A single turn carries every row of the set below to another of its rows. Some are shown first; where does it send the rows asked next?
Z_641: [-18   1  -2 -11   2 -36 -43  28  -7 -16  -9  27   7   8   0 -13  -8  -7
   0   3 -13  52  -8  25  18 -23 -16  -4 -19  -7]
Z_57: [ -6  19 -23 -11   6 -26  36   0 -15   1  29  -6 -26 -39  -5   4   1   9
  -8 -32   3   0   7  -4 -21 -14  26   0   8  11]
Z_682: [ 25   7   0 -16  -7 -25  15   3  -6   8  42   5 -14 -17 -12  -9  -6   1
 -18 -31  18 -15  -8  -7 -30 -12  26  -5  29  23]
Z_863: [-10   3  -9  -7   5  10  -8 -14   0 -26 -11   3  18 -41  16  -6   0   4
 -19 -45   4  26  10  -6  36  -6   6 -19   0   0]
Z_14: [ -5   1   0  -3   3 -40 -62  24  -6 -15  -4  20   3  19   0 -18  -9 -10
   0   2  -1  46  -9  20  12 -11  -3  -8  -6   2]
Z_949: [ -7  -7  -4 -13   2 -34 -53  24 -13 -12 -14  17   8  13   5 -20 -12  -3
  -4  -5  -6  44  -8  30  11 -24  -9  -2  -9   3]
Z_169: [  7 -18   3  -5  -1 -34  36  12  18   4 -13  16 -64  34   2   1 -13  -3
 -11   3  13 -11  -6   7 -15  -6  18   5  -8 -11]
Z_417: [  6  -5   7  -2  -3 -30  37  16  27   8 -14  18 -58  38  -7  -2  -1  -5
 -14   9  10 -17 -11   9  -7  -8  20   9  -5  -8]
Z_414: [  7  -9  17 -14 -12  11 -10  -5  15 -27  10  30  33 -26   6 -12  -7  -9
 -25 -36   7  24  -5 -11  35 -10  -9 -24   6  -4]
Z_537: [  1  10   7   7 -11 -27 -52 -11  -3  17   5  29  41  27   3  12  -9  -6
  28   2  -5   7   5  -9   7 -12   5  -6 -14  10]
Z_964: [-11   9  19  -1   5  -3  40   5  21   9  34  -6  21   6  -9   4  11 -18
   7 -33 -13 -16  18   2 -39  22  21 -27   2   4]
Z_918: [ 11 -27  -9  -3   3   9   1  -3  -6 -23 -18  -5   8  29  -3   4  13  -4
  -3  52 -15   2  40  -3  -5  -2 -29 -24   8  -6]
Z_180: [  5  -7   5  -4 -14 -25 -48 -13 -12  17   3  30  41  22  14  10 -20  -2
  28  -5  -5   8   6  -4  -1 -21  -3  -6 -18   7]
Z_588: [  6 -22  -9  -2   2   9   5  -2  -2 -25 -15  -3   8  28  -5   7  14  -5
  -1  54 -17   4  40  -6  -2   0 -29 -24   4  -9]
Z_966: [  2  -2  -1   2   2 -33  36  14  21   7 -17  10 -64  35  -2   1  -2  -3
 -11   7  11 -14  -5   7  -9  -3  25   7  -7  -8]
Z_849: [ -3   5  -9 -13  -6 -34  40   7  -4 -10  57  18 -25 -35  -7  10 -15  -4
  -2 -21   4  14   3 -20 -19  -8  12 -14   3  -2]
Z_720: [ 10 -20  -5   0   2   9   0  -1   0 -21 -14  -3  11  32  -8   4  18  -6
  -2  56 -15   1  38  -5  -2   0 -27 -25   9  -7]
Z_868: [-15  13  -8  -4   8 -34 -53  23 -10  -9 -21   9   7  12  -1 -17   1  -3
  -2  -2  -9  42  -7  30  17 -20   0   2 -11   4]
Z_376: [ -5  -9   1  -5  -1   2 -12 -11   6 -35  11  17  13 -34  17  -3 -13  -7
 -15 -40  10  36   8 -20  32   5   1 -32   1  -8]
Z_534: [-17   2  11  -6   8  -4  46   2  12   5  28 -10  17  -3  -1   8   5 -13
  10 -38 -16 -12  24   6 -42  19  17 -25  -3   0]
Z_545: [-14  -5  17  -9   4  -5  47   5  15   3  36  -1  18  -1   0   6   0 -16
  10 -36 -16  -9  21   3 -43  17  11 -29  -3  -4]
Z_245: [-19   8 -11   0   9 -40 -52  23 -10 -18  -9  15  -1  10   2 -11  -6  -7
   5   2  -9  53  -3  21  17 -12  -2  -6 -15  -3]
Z_115: [-11  25   0   9  -6 -24 -43 -11  -3  22  -5  24  43  18   2  16   3  -3
  28   3 -14   5   8  -5  13 -18   6   1 -22   8]
Z_798: [-11  15   3  -4   1 -34 -53  28   0 -12  -9  23  12  17  -8 -17   2 -10
  -4   7  -9  44 -13  23  21 -19  -7  -1 -10   2]
Z_261: [ 10 -18 -11   0   5  10   0  -4  -3 -21 -19  -7  10  30  -5   3  18  -3
  -3  53 -15  -1  40  -4  -3  -1 -24 -22   9  -5]
Z_943: [ 14  -1  11  -7  -3  11 -27 -12   9 -19  -2   9  28 -20   9 -19   1  -4
 -29 -42  17  12  -2  -6  32  -2   9 -21  19  13]
Z_906: [ -4   0  22  -5   3  -2  36   4  17   8  33  -6  23   7  -6   1   4 -16
   6 -36  -9 -20  17   5 -46  19  18 -28   5   6]
Z_866: [-22  -4   3  -4   5   5  17   4   7 -17 -24  -4 -33   1   3   7   7  -5
 -19  21   6 -22 -57 -16 -15   8 -29 -23  -9  -9]
Z_726: [  6 -20 -11   1   6   6   1  -3  -3 -24 -16  -6   6  29  -4   6  16  -5
   1  52 -15   3  42  -7  -2   3 -24 -25   7  -7]
Z_878: [ 12 -26  -8   0   2   6  -4  -3  -4 -25 -14  -6   8  32  -5   3  13  -6
  -2  54 -13   2  40  -7  -5   2 -25 -26   9  -5]
Z_412: [-16  -6   1  -1   8   4   7   0   3 -15 -24 -12 -38   5   5   4   5  -4
 -19  18  12 -27 -54 -17 -20  14 -22 -26  -3  -4]
Z_428: [-14  23   2   0   1  11  -6  -6  18 -24  -3  15  26 -34  -1  -6  15  -5
 -22 -31   0  24   3 -11  49  -3   6 -17  -1   0]
Z_602: [ -4  -4   0   2   1 -35  41  14  23   2 -10  19 -66  31  -3   5  -4  -6
  -8   9   8  -7  -3   3  -6  -2  19   6 -12 -14]
Z_100: [ -6  41  -7  -8  -3 -18  42  12   7   9  34   9  -8 -32 -26   1  17   1
 -16 -17  -4  -8  -5  -5  -7 -21  21   6   9  12]
Z_163: [-19   4 -11   1  -4 -29 -33 -14 -13   9  -1  25  32   7  15  23 -14   0
  37  -4 -17  22  16  -8   7 -18  -3  -6 -34  -4]
Z_64: [ 14  -1   7 -27 -16 -21  42  11   0   3  47  25  -6 -28 -14  -2 -11   0
 -19 -24   4  -3 -10  -6 -22 -30   2  -3  10   7]
Z_256: [-18 -10   0  -3   7   3  10  -1   1 -18 -23 -10 -39   2   8   6   1  -4
 -18  16  11 -23 -53 -17 -20  13 -23 -27  -5  -7]
Z_752: [ -8  -8   0  -7 -12 -26 -34 -12 -12  12   2  33  39  12  16  16 -21  -1
  32  -5 -15  17   9  -4   4 -26 -11  -7 -29  -3]
Z_953: [-17  -6   7  -4   3   6  13   4   8 -15 -21  -2 -32   4   1   4   5  -5
 -21  21   9 -26 -58 -15 -15   8 -28 -24  -6  -6]
Z_272: [  9  32   4   1  -6 -30  19   9  11   1  57  13 -17 -16 -25   0   7  -9
 -11 -13  14  -5  -6 -21 -14   2  30 -10  22  14]
Z_656: [-22  -1   3   2   6   1  10   4   8 -20 -17  -3 -38   4   3   8   5  -9
 -15  23   9 -20 -55 -22 -15  17 -23 -28  -6 -10]
Z_317: [-19  18 -12   8   1 -25 -37 -14 -12  16 -10  16  33  10  11  19  -3   3
  34  -4 -16  12  16  -3  11 -17   6  -1 -29   5]
Z_93: [-16  10  13  -5   7  -1  47   5  18   8  27  -8  21  -2  -6   6  13 -14
   8 -34 -17 -16  20   6 -38  17  19 -22  -3   3]
Z_936: [  8 -12   9  -2  -5 -35  35  16  26   3  -4  21 -61  39  -4   0 -10  -8
 -13  10  13 -10  -9   3 -10  -3  18   4  -5 -13]
Z_536: [  0 -11   1  -7  -2 -32  45  16  21   4 -16  19 -61  30  -1   4  -8  -2
 -12   6   6  -9  -6   9  -8 -11  13   7 -13 -15]
Z_54: [  1  18   8   9   1   6 -28  -9  18 -27   9  11  20 -21   3  -9   8 -11
 -20 -31  15  22   3 -20  41  14  16 -25  14   5]
Z_618: [ -6  -6  22 -12   0   0  43   6  16   7  33  -1  24   2  -3   2   0 -14
   6 -37 -14 -16  16   5 -44  14  11 -27   2   2]
Z_541: [-18  -7   5  -1   3   1  10   2   8 -22 -15  -2 -37   4   5   7   2 -10
 -17  21  11 -19 -56 -22 -17  16 -27 -30  -6 -10]

Z_656 moves to Z_412
Z_537 moves to Z_180
Z_414 moves to Z_376
Now these:
Z_536 moves to Z_602
Z_534 moves to Z_93
Z_726 moves to Z_261
Z_272 moves to Z_682
Z_868 moves to Z_798

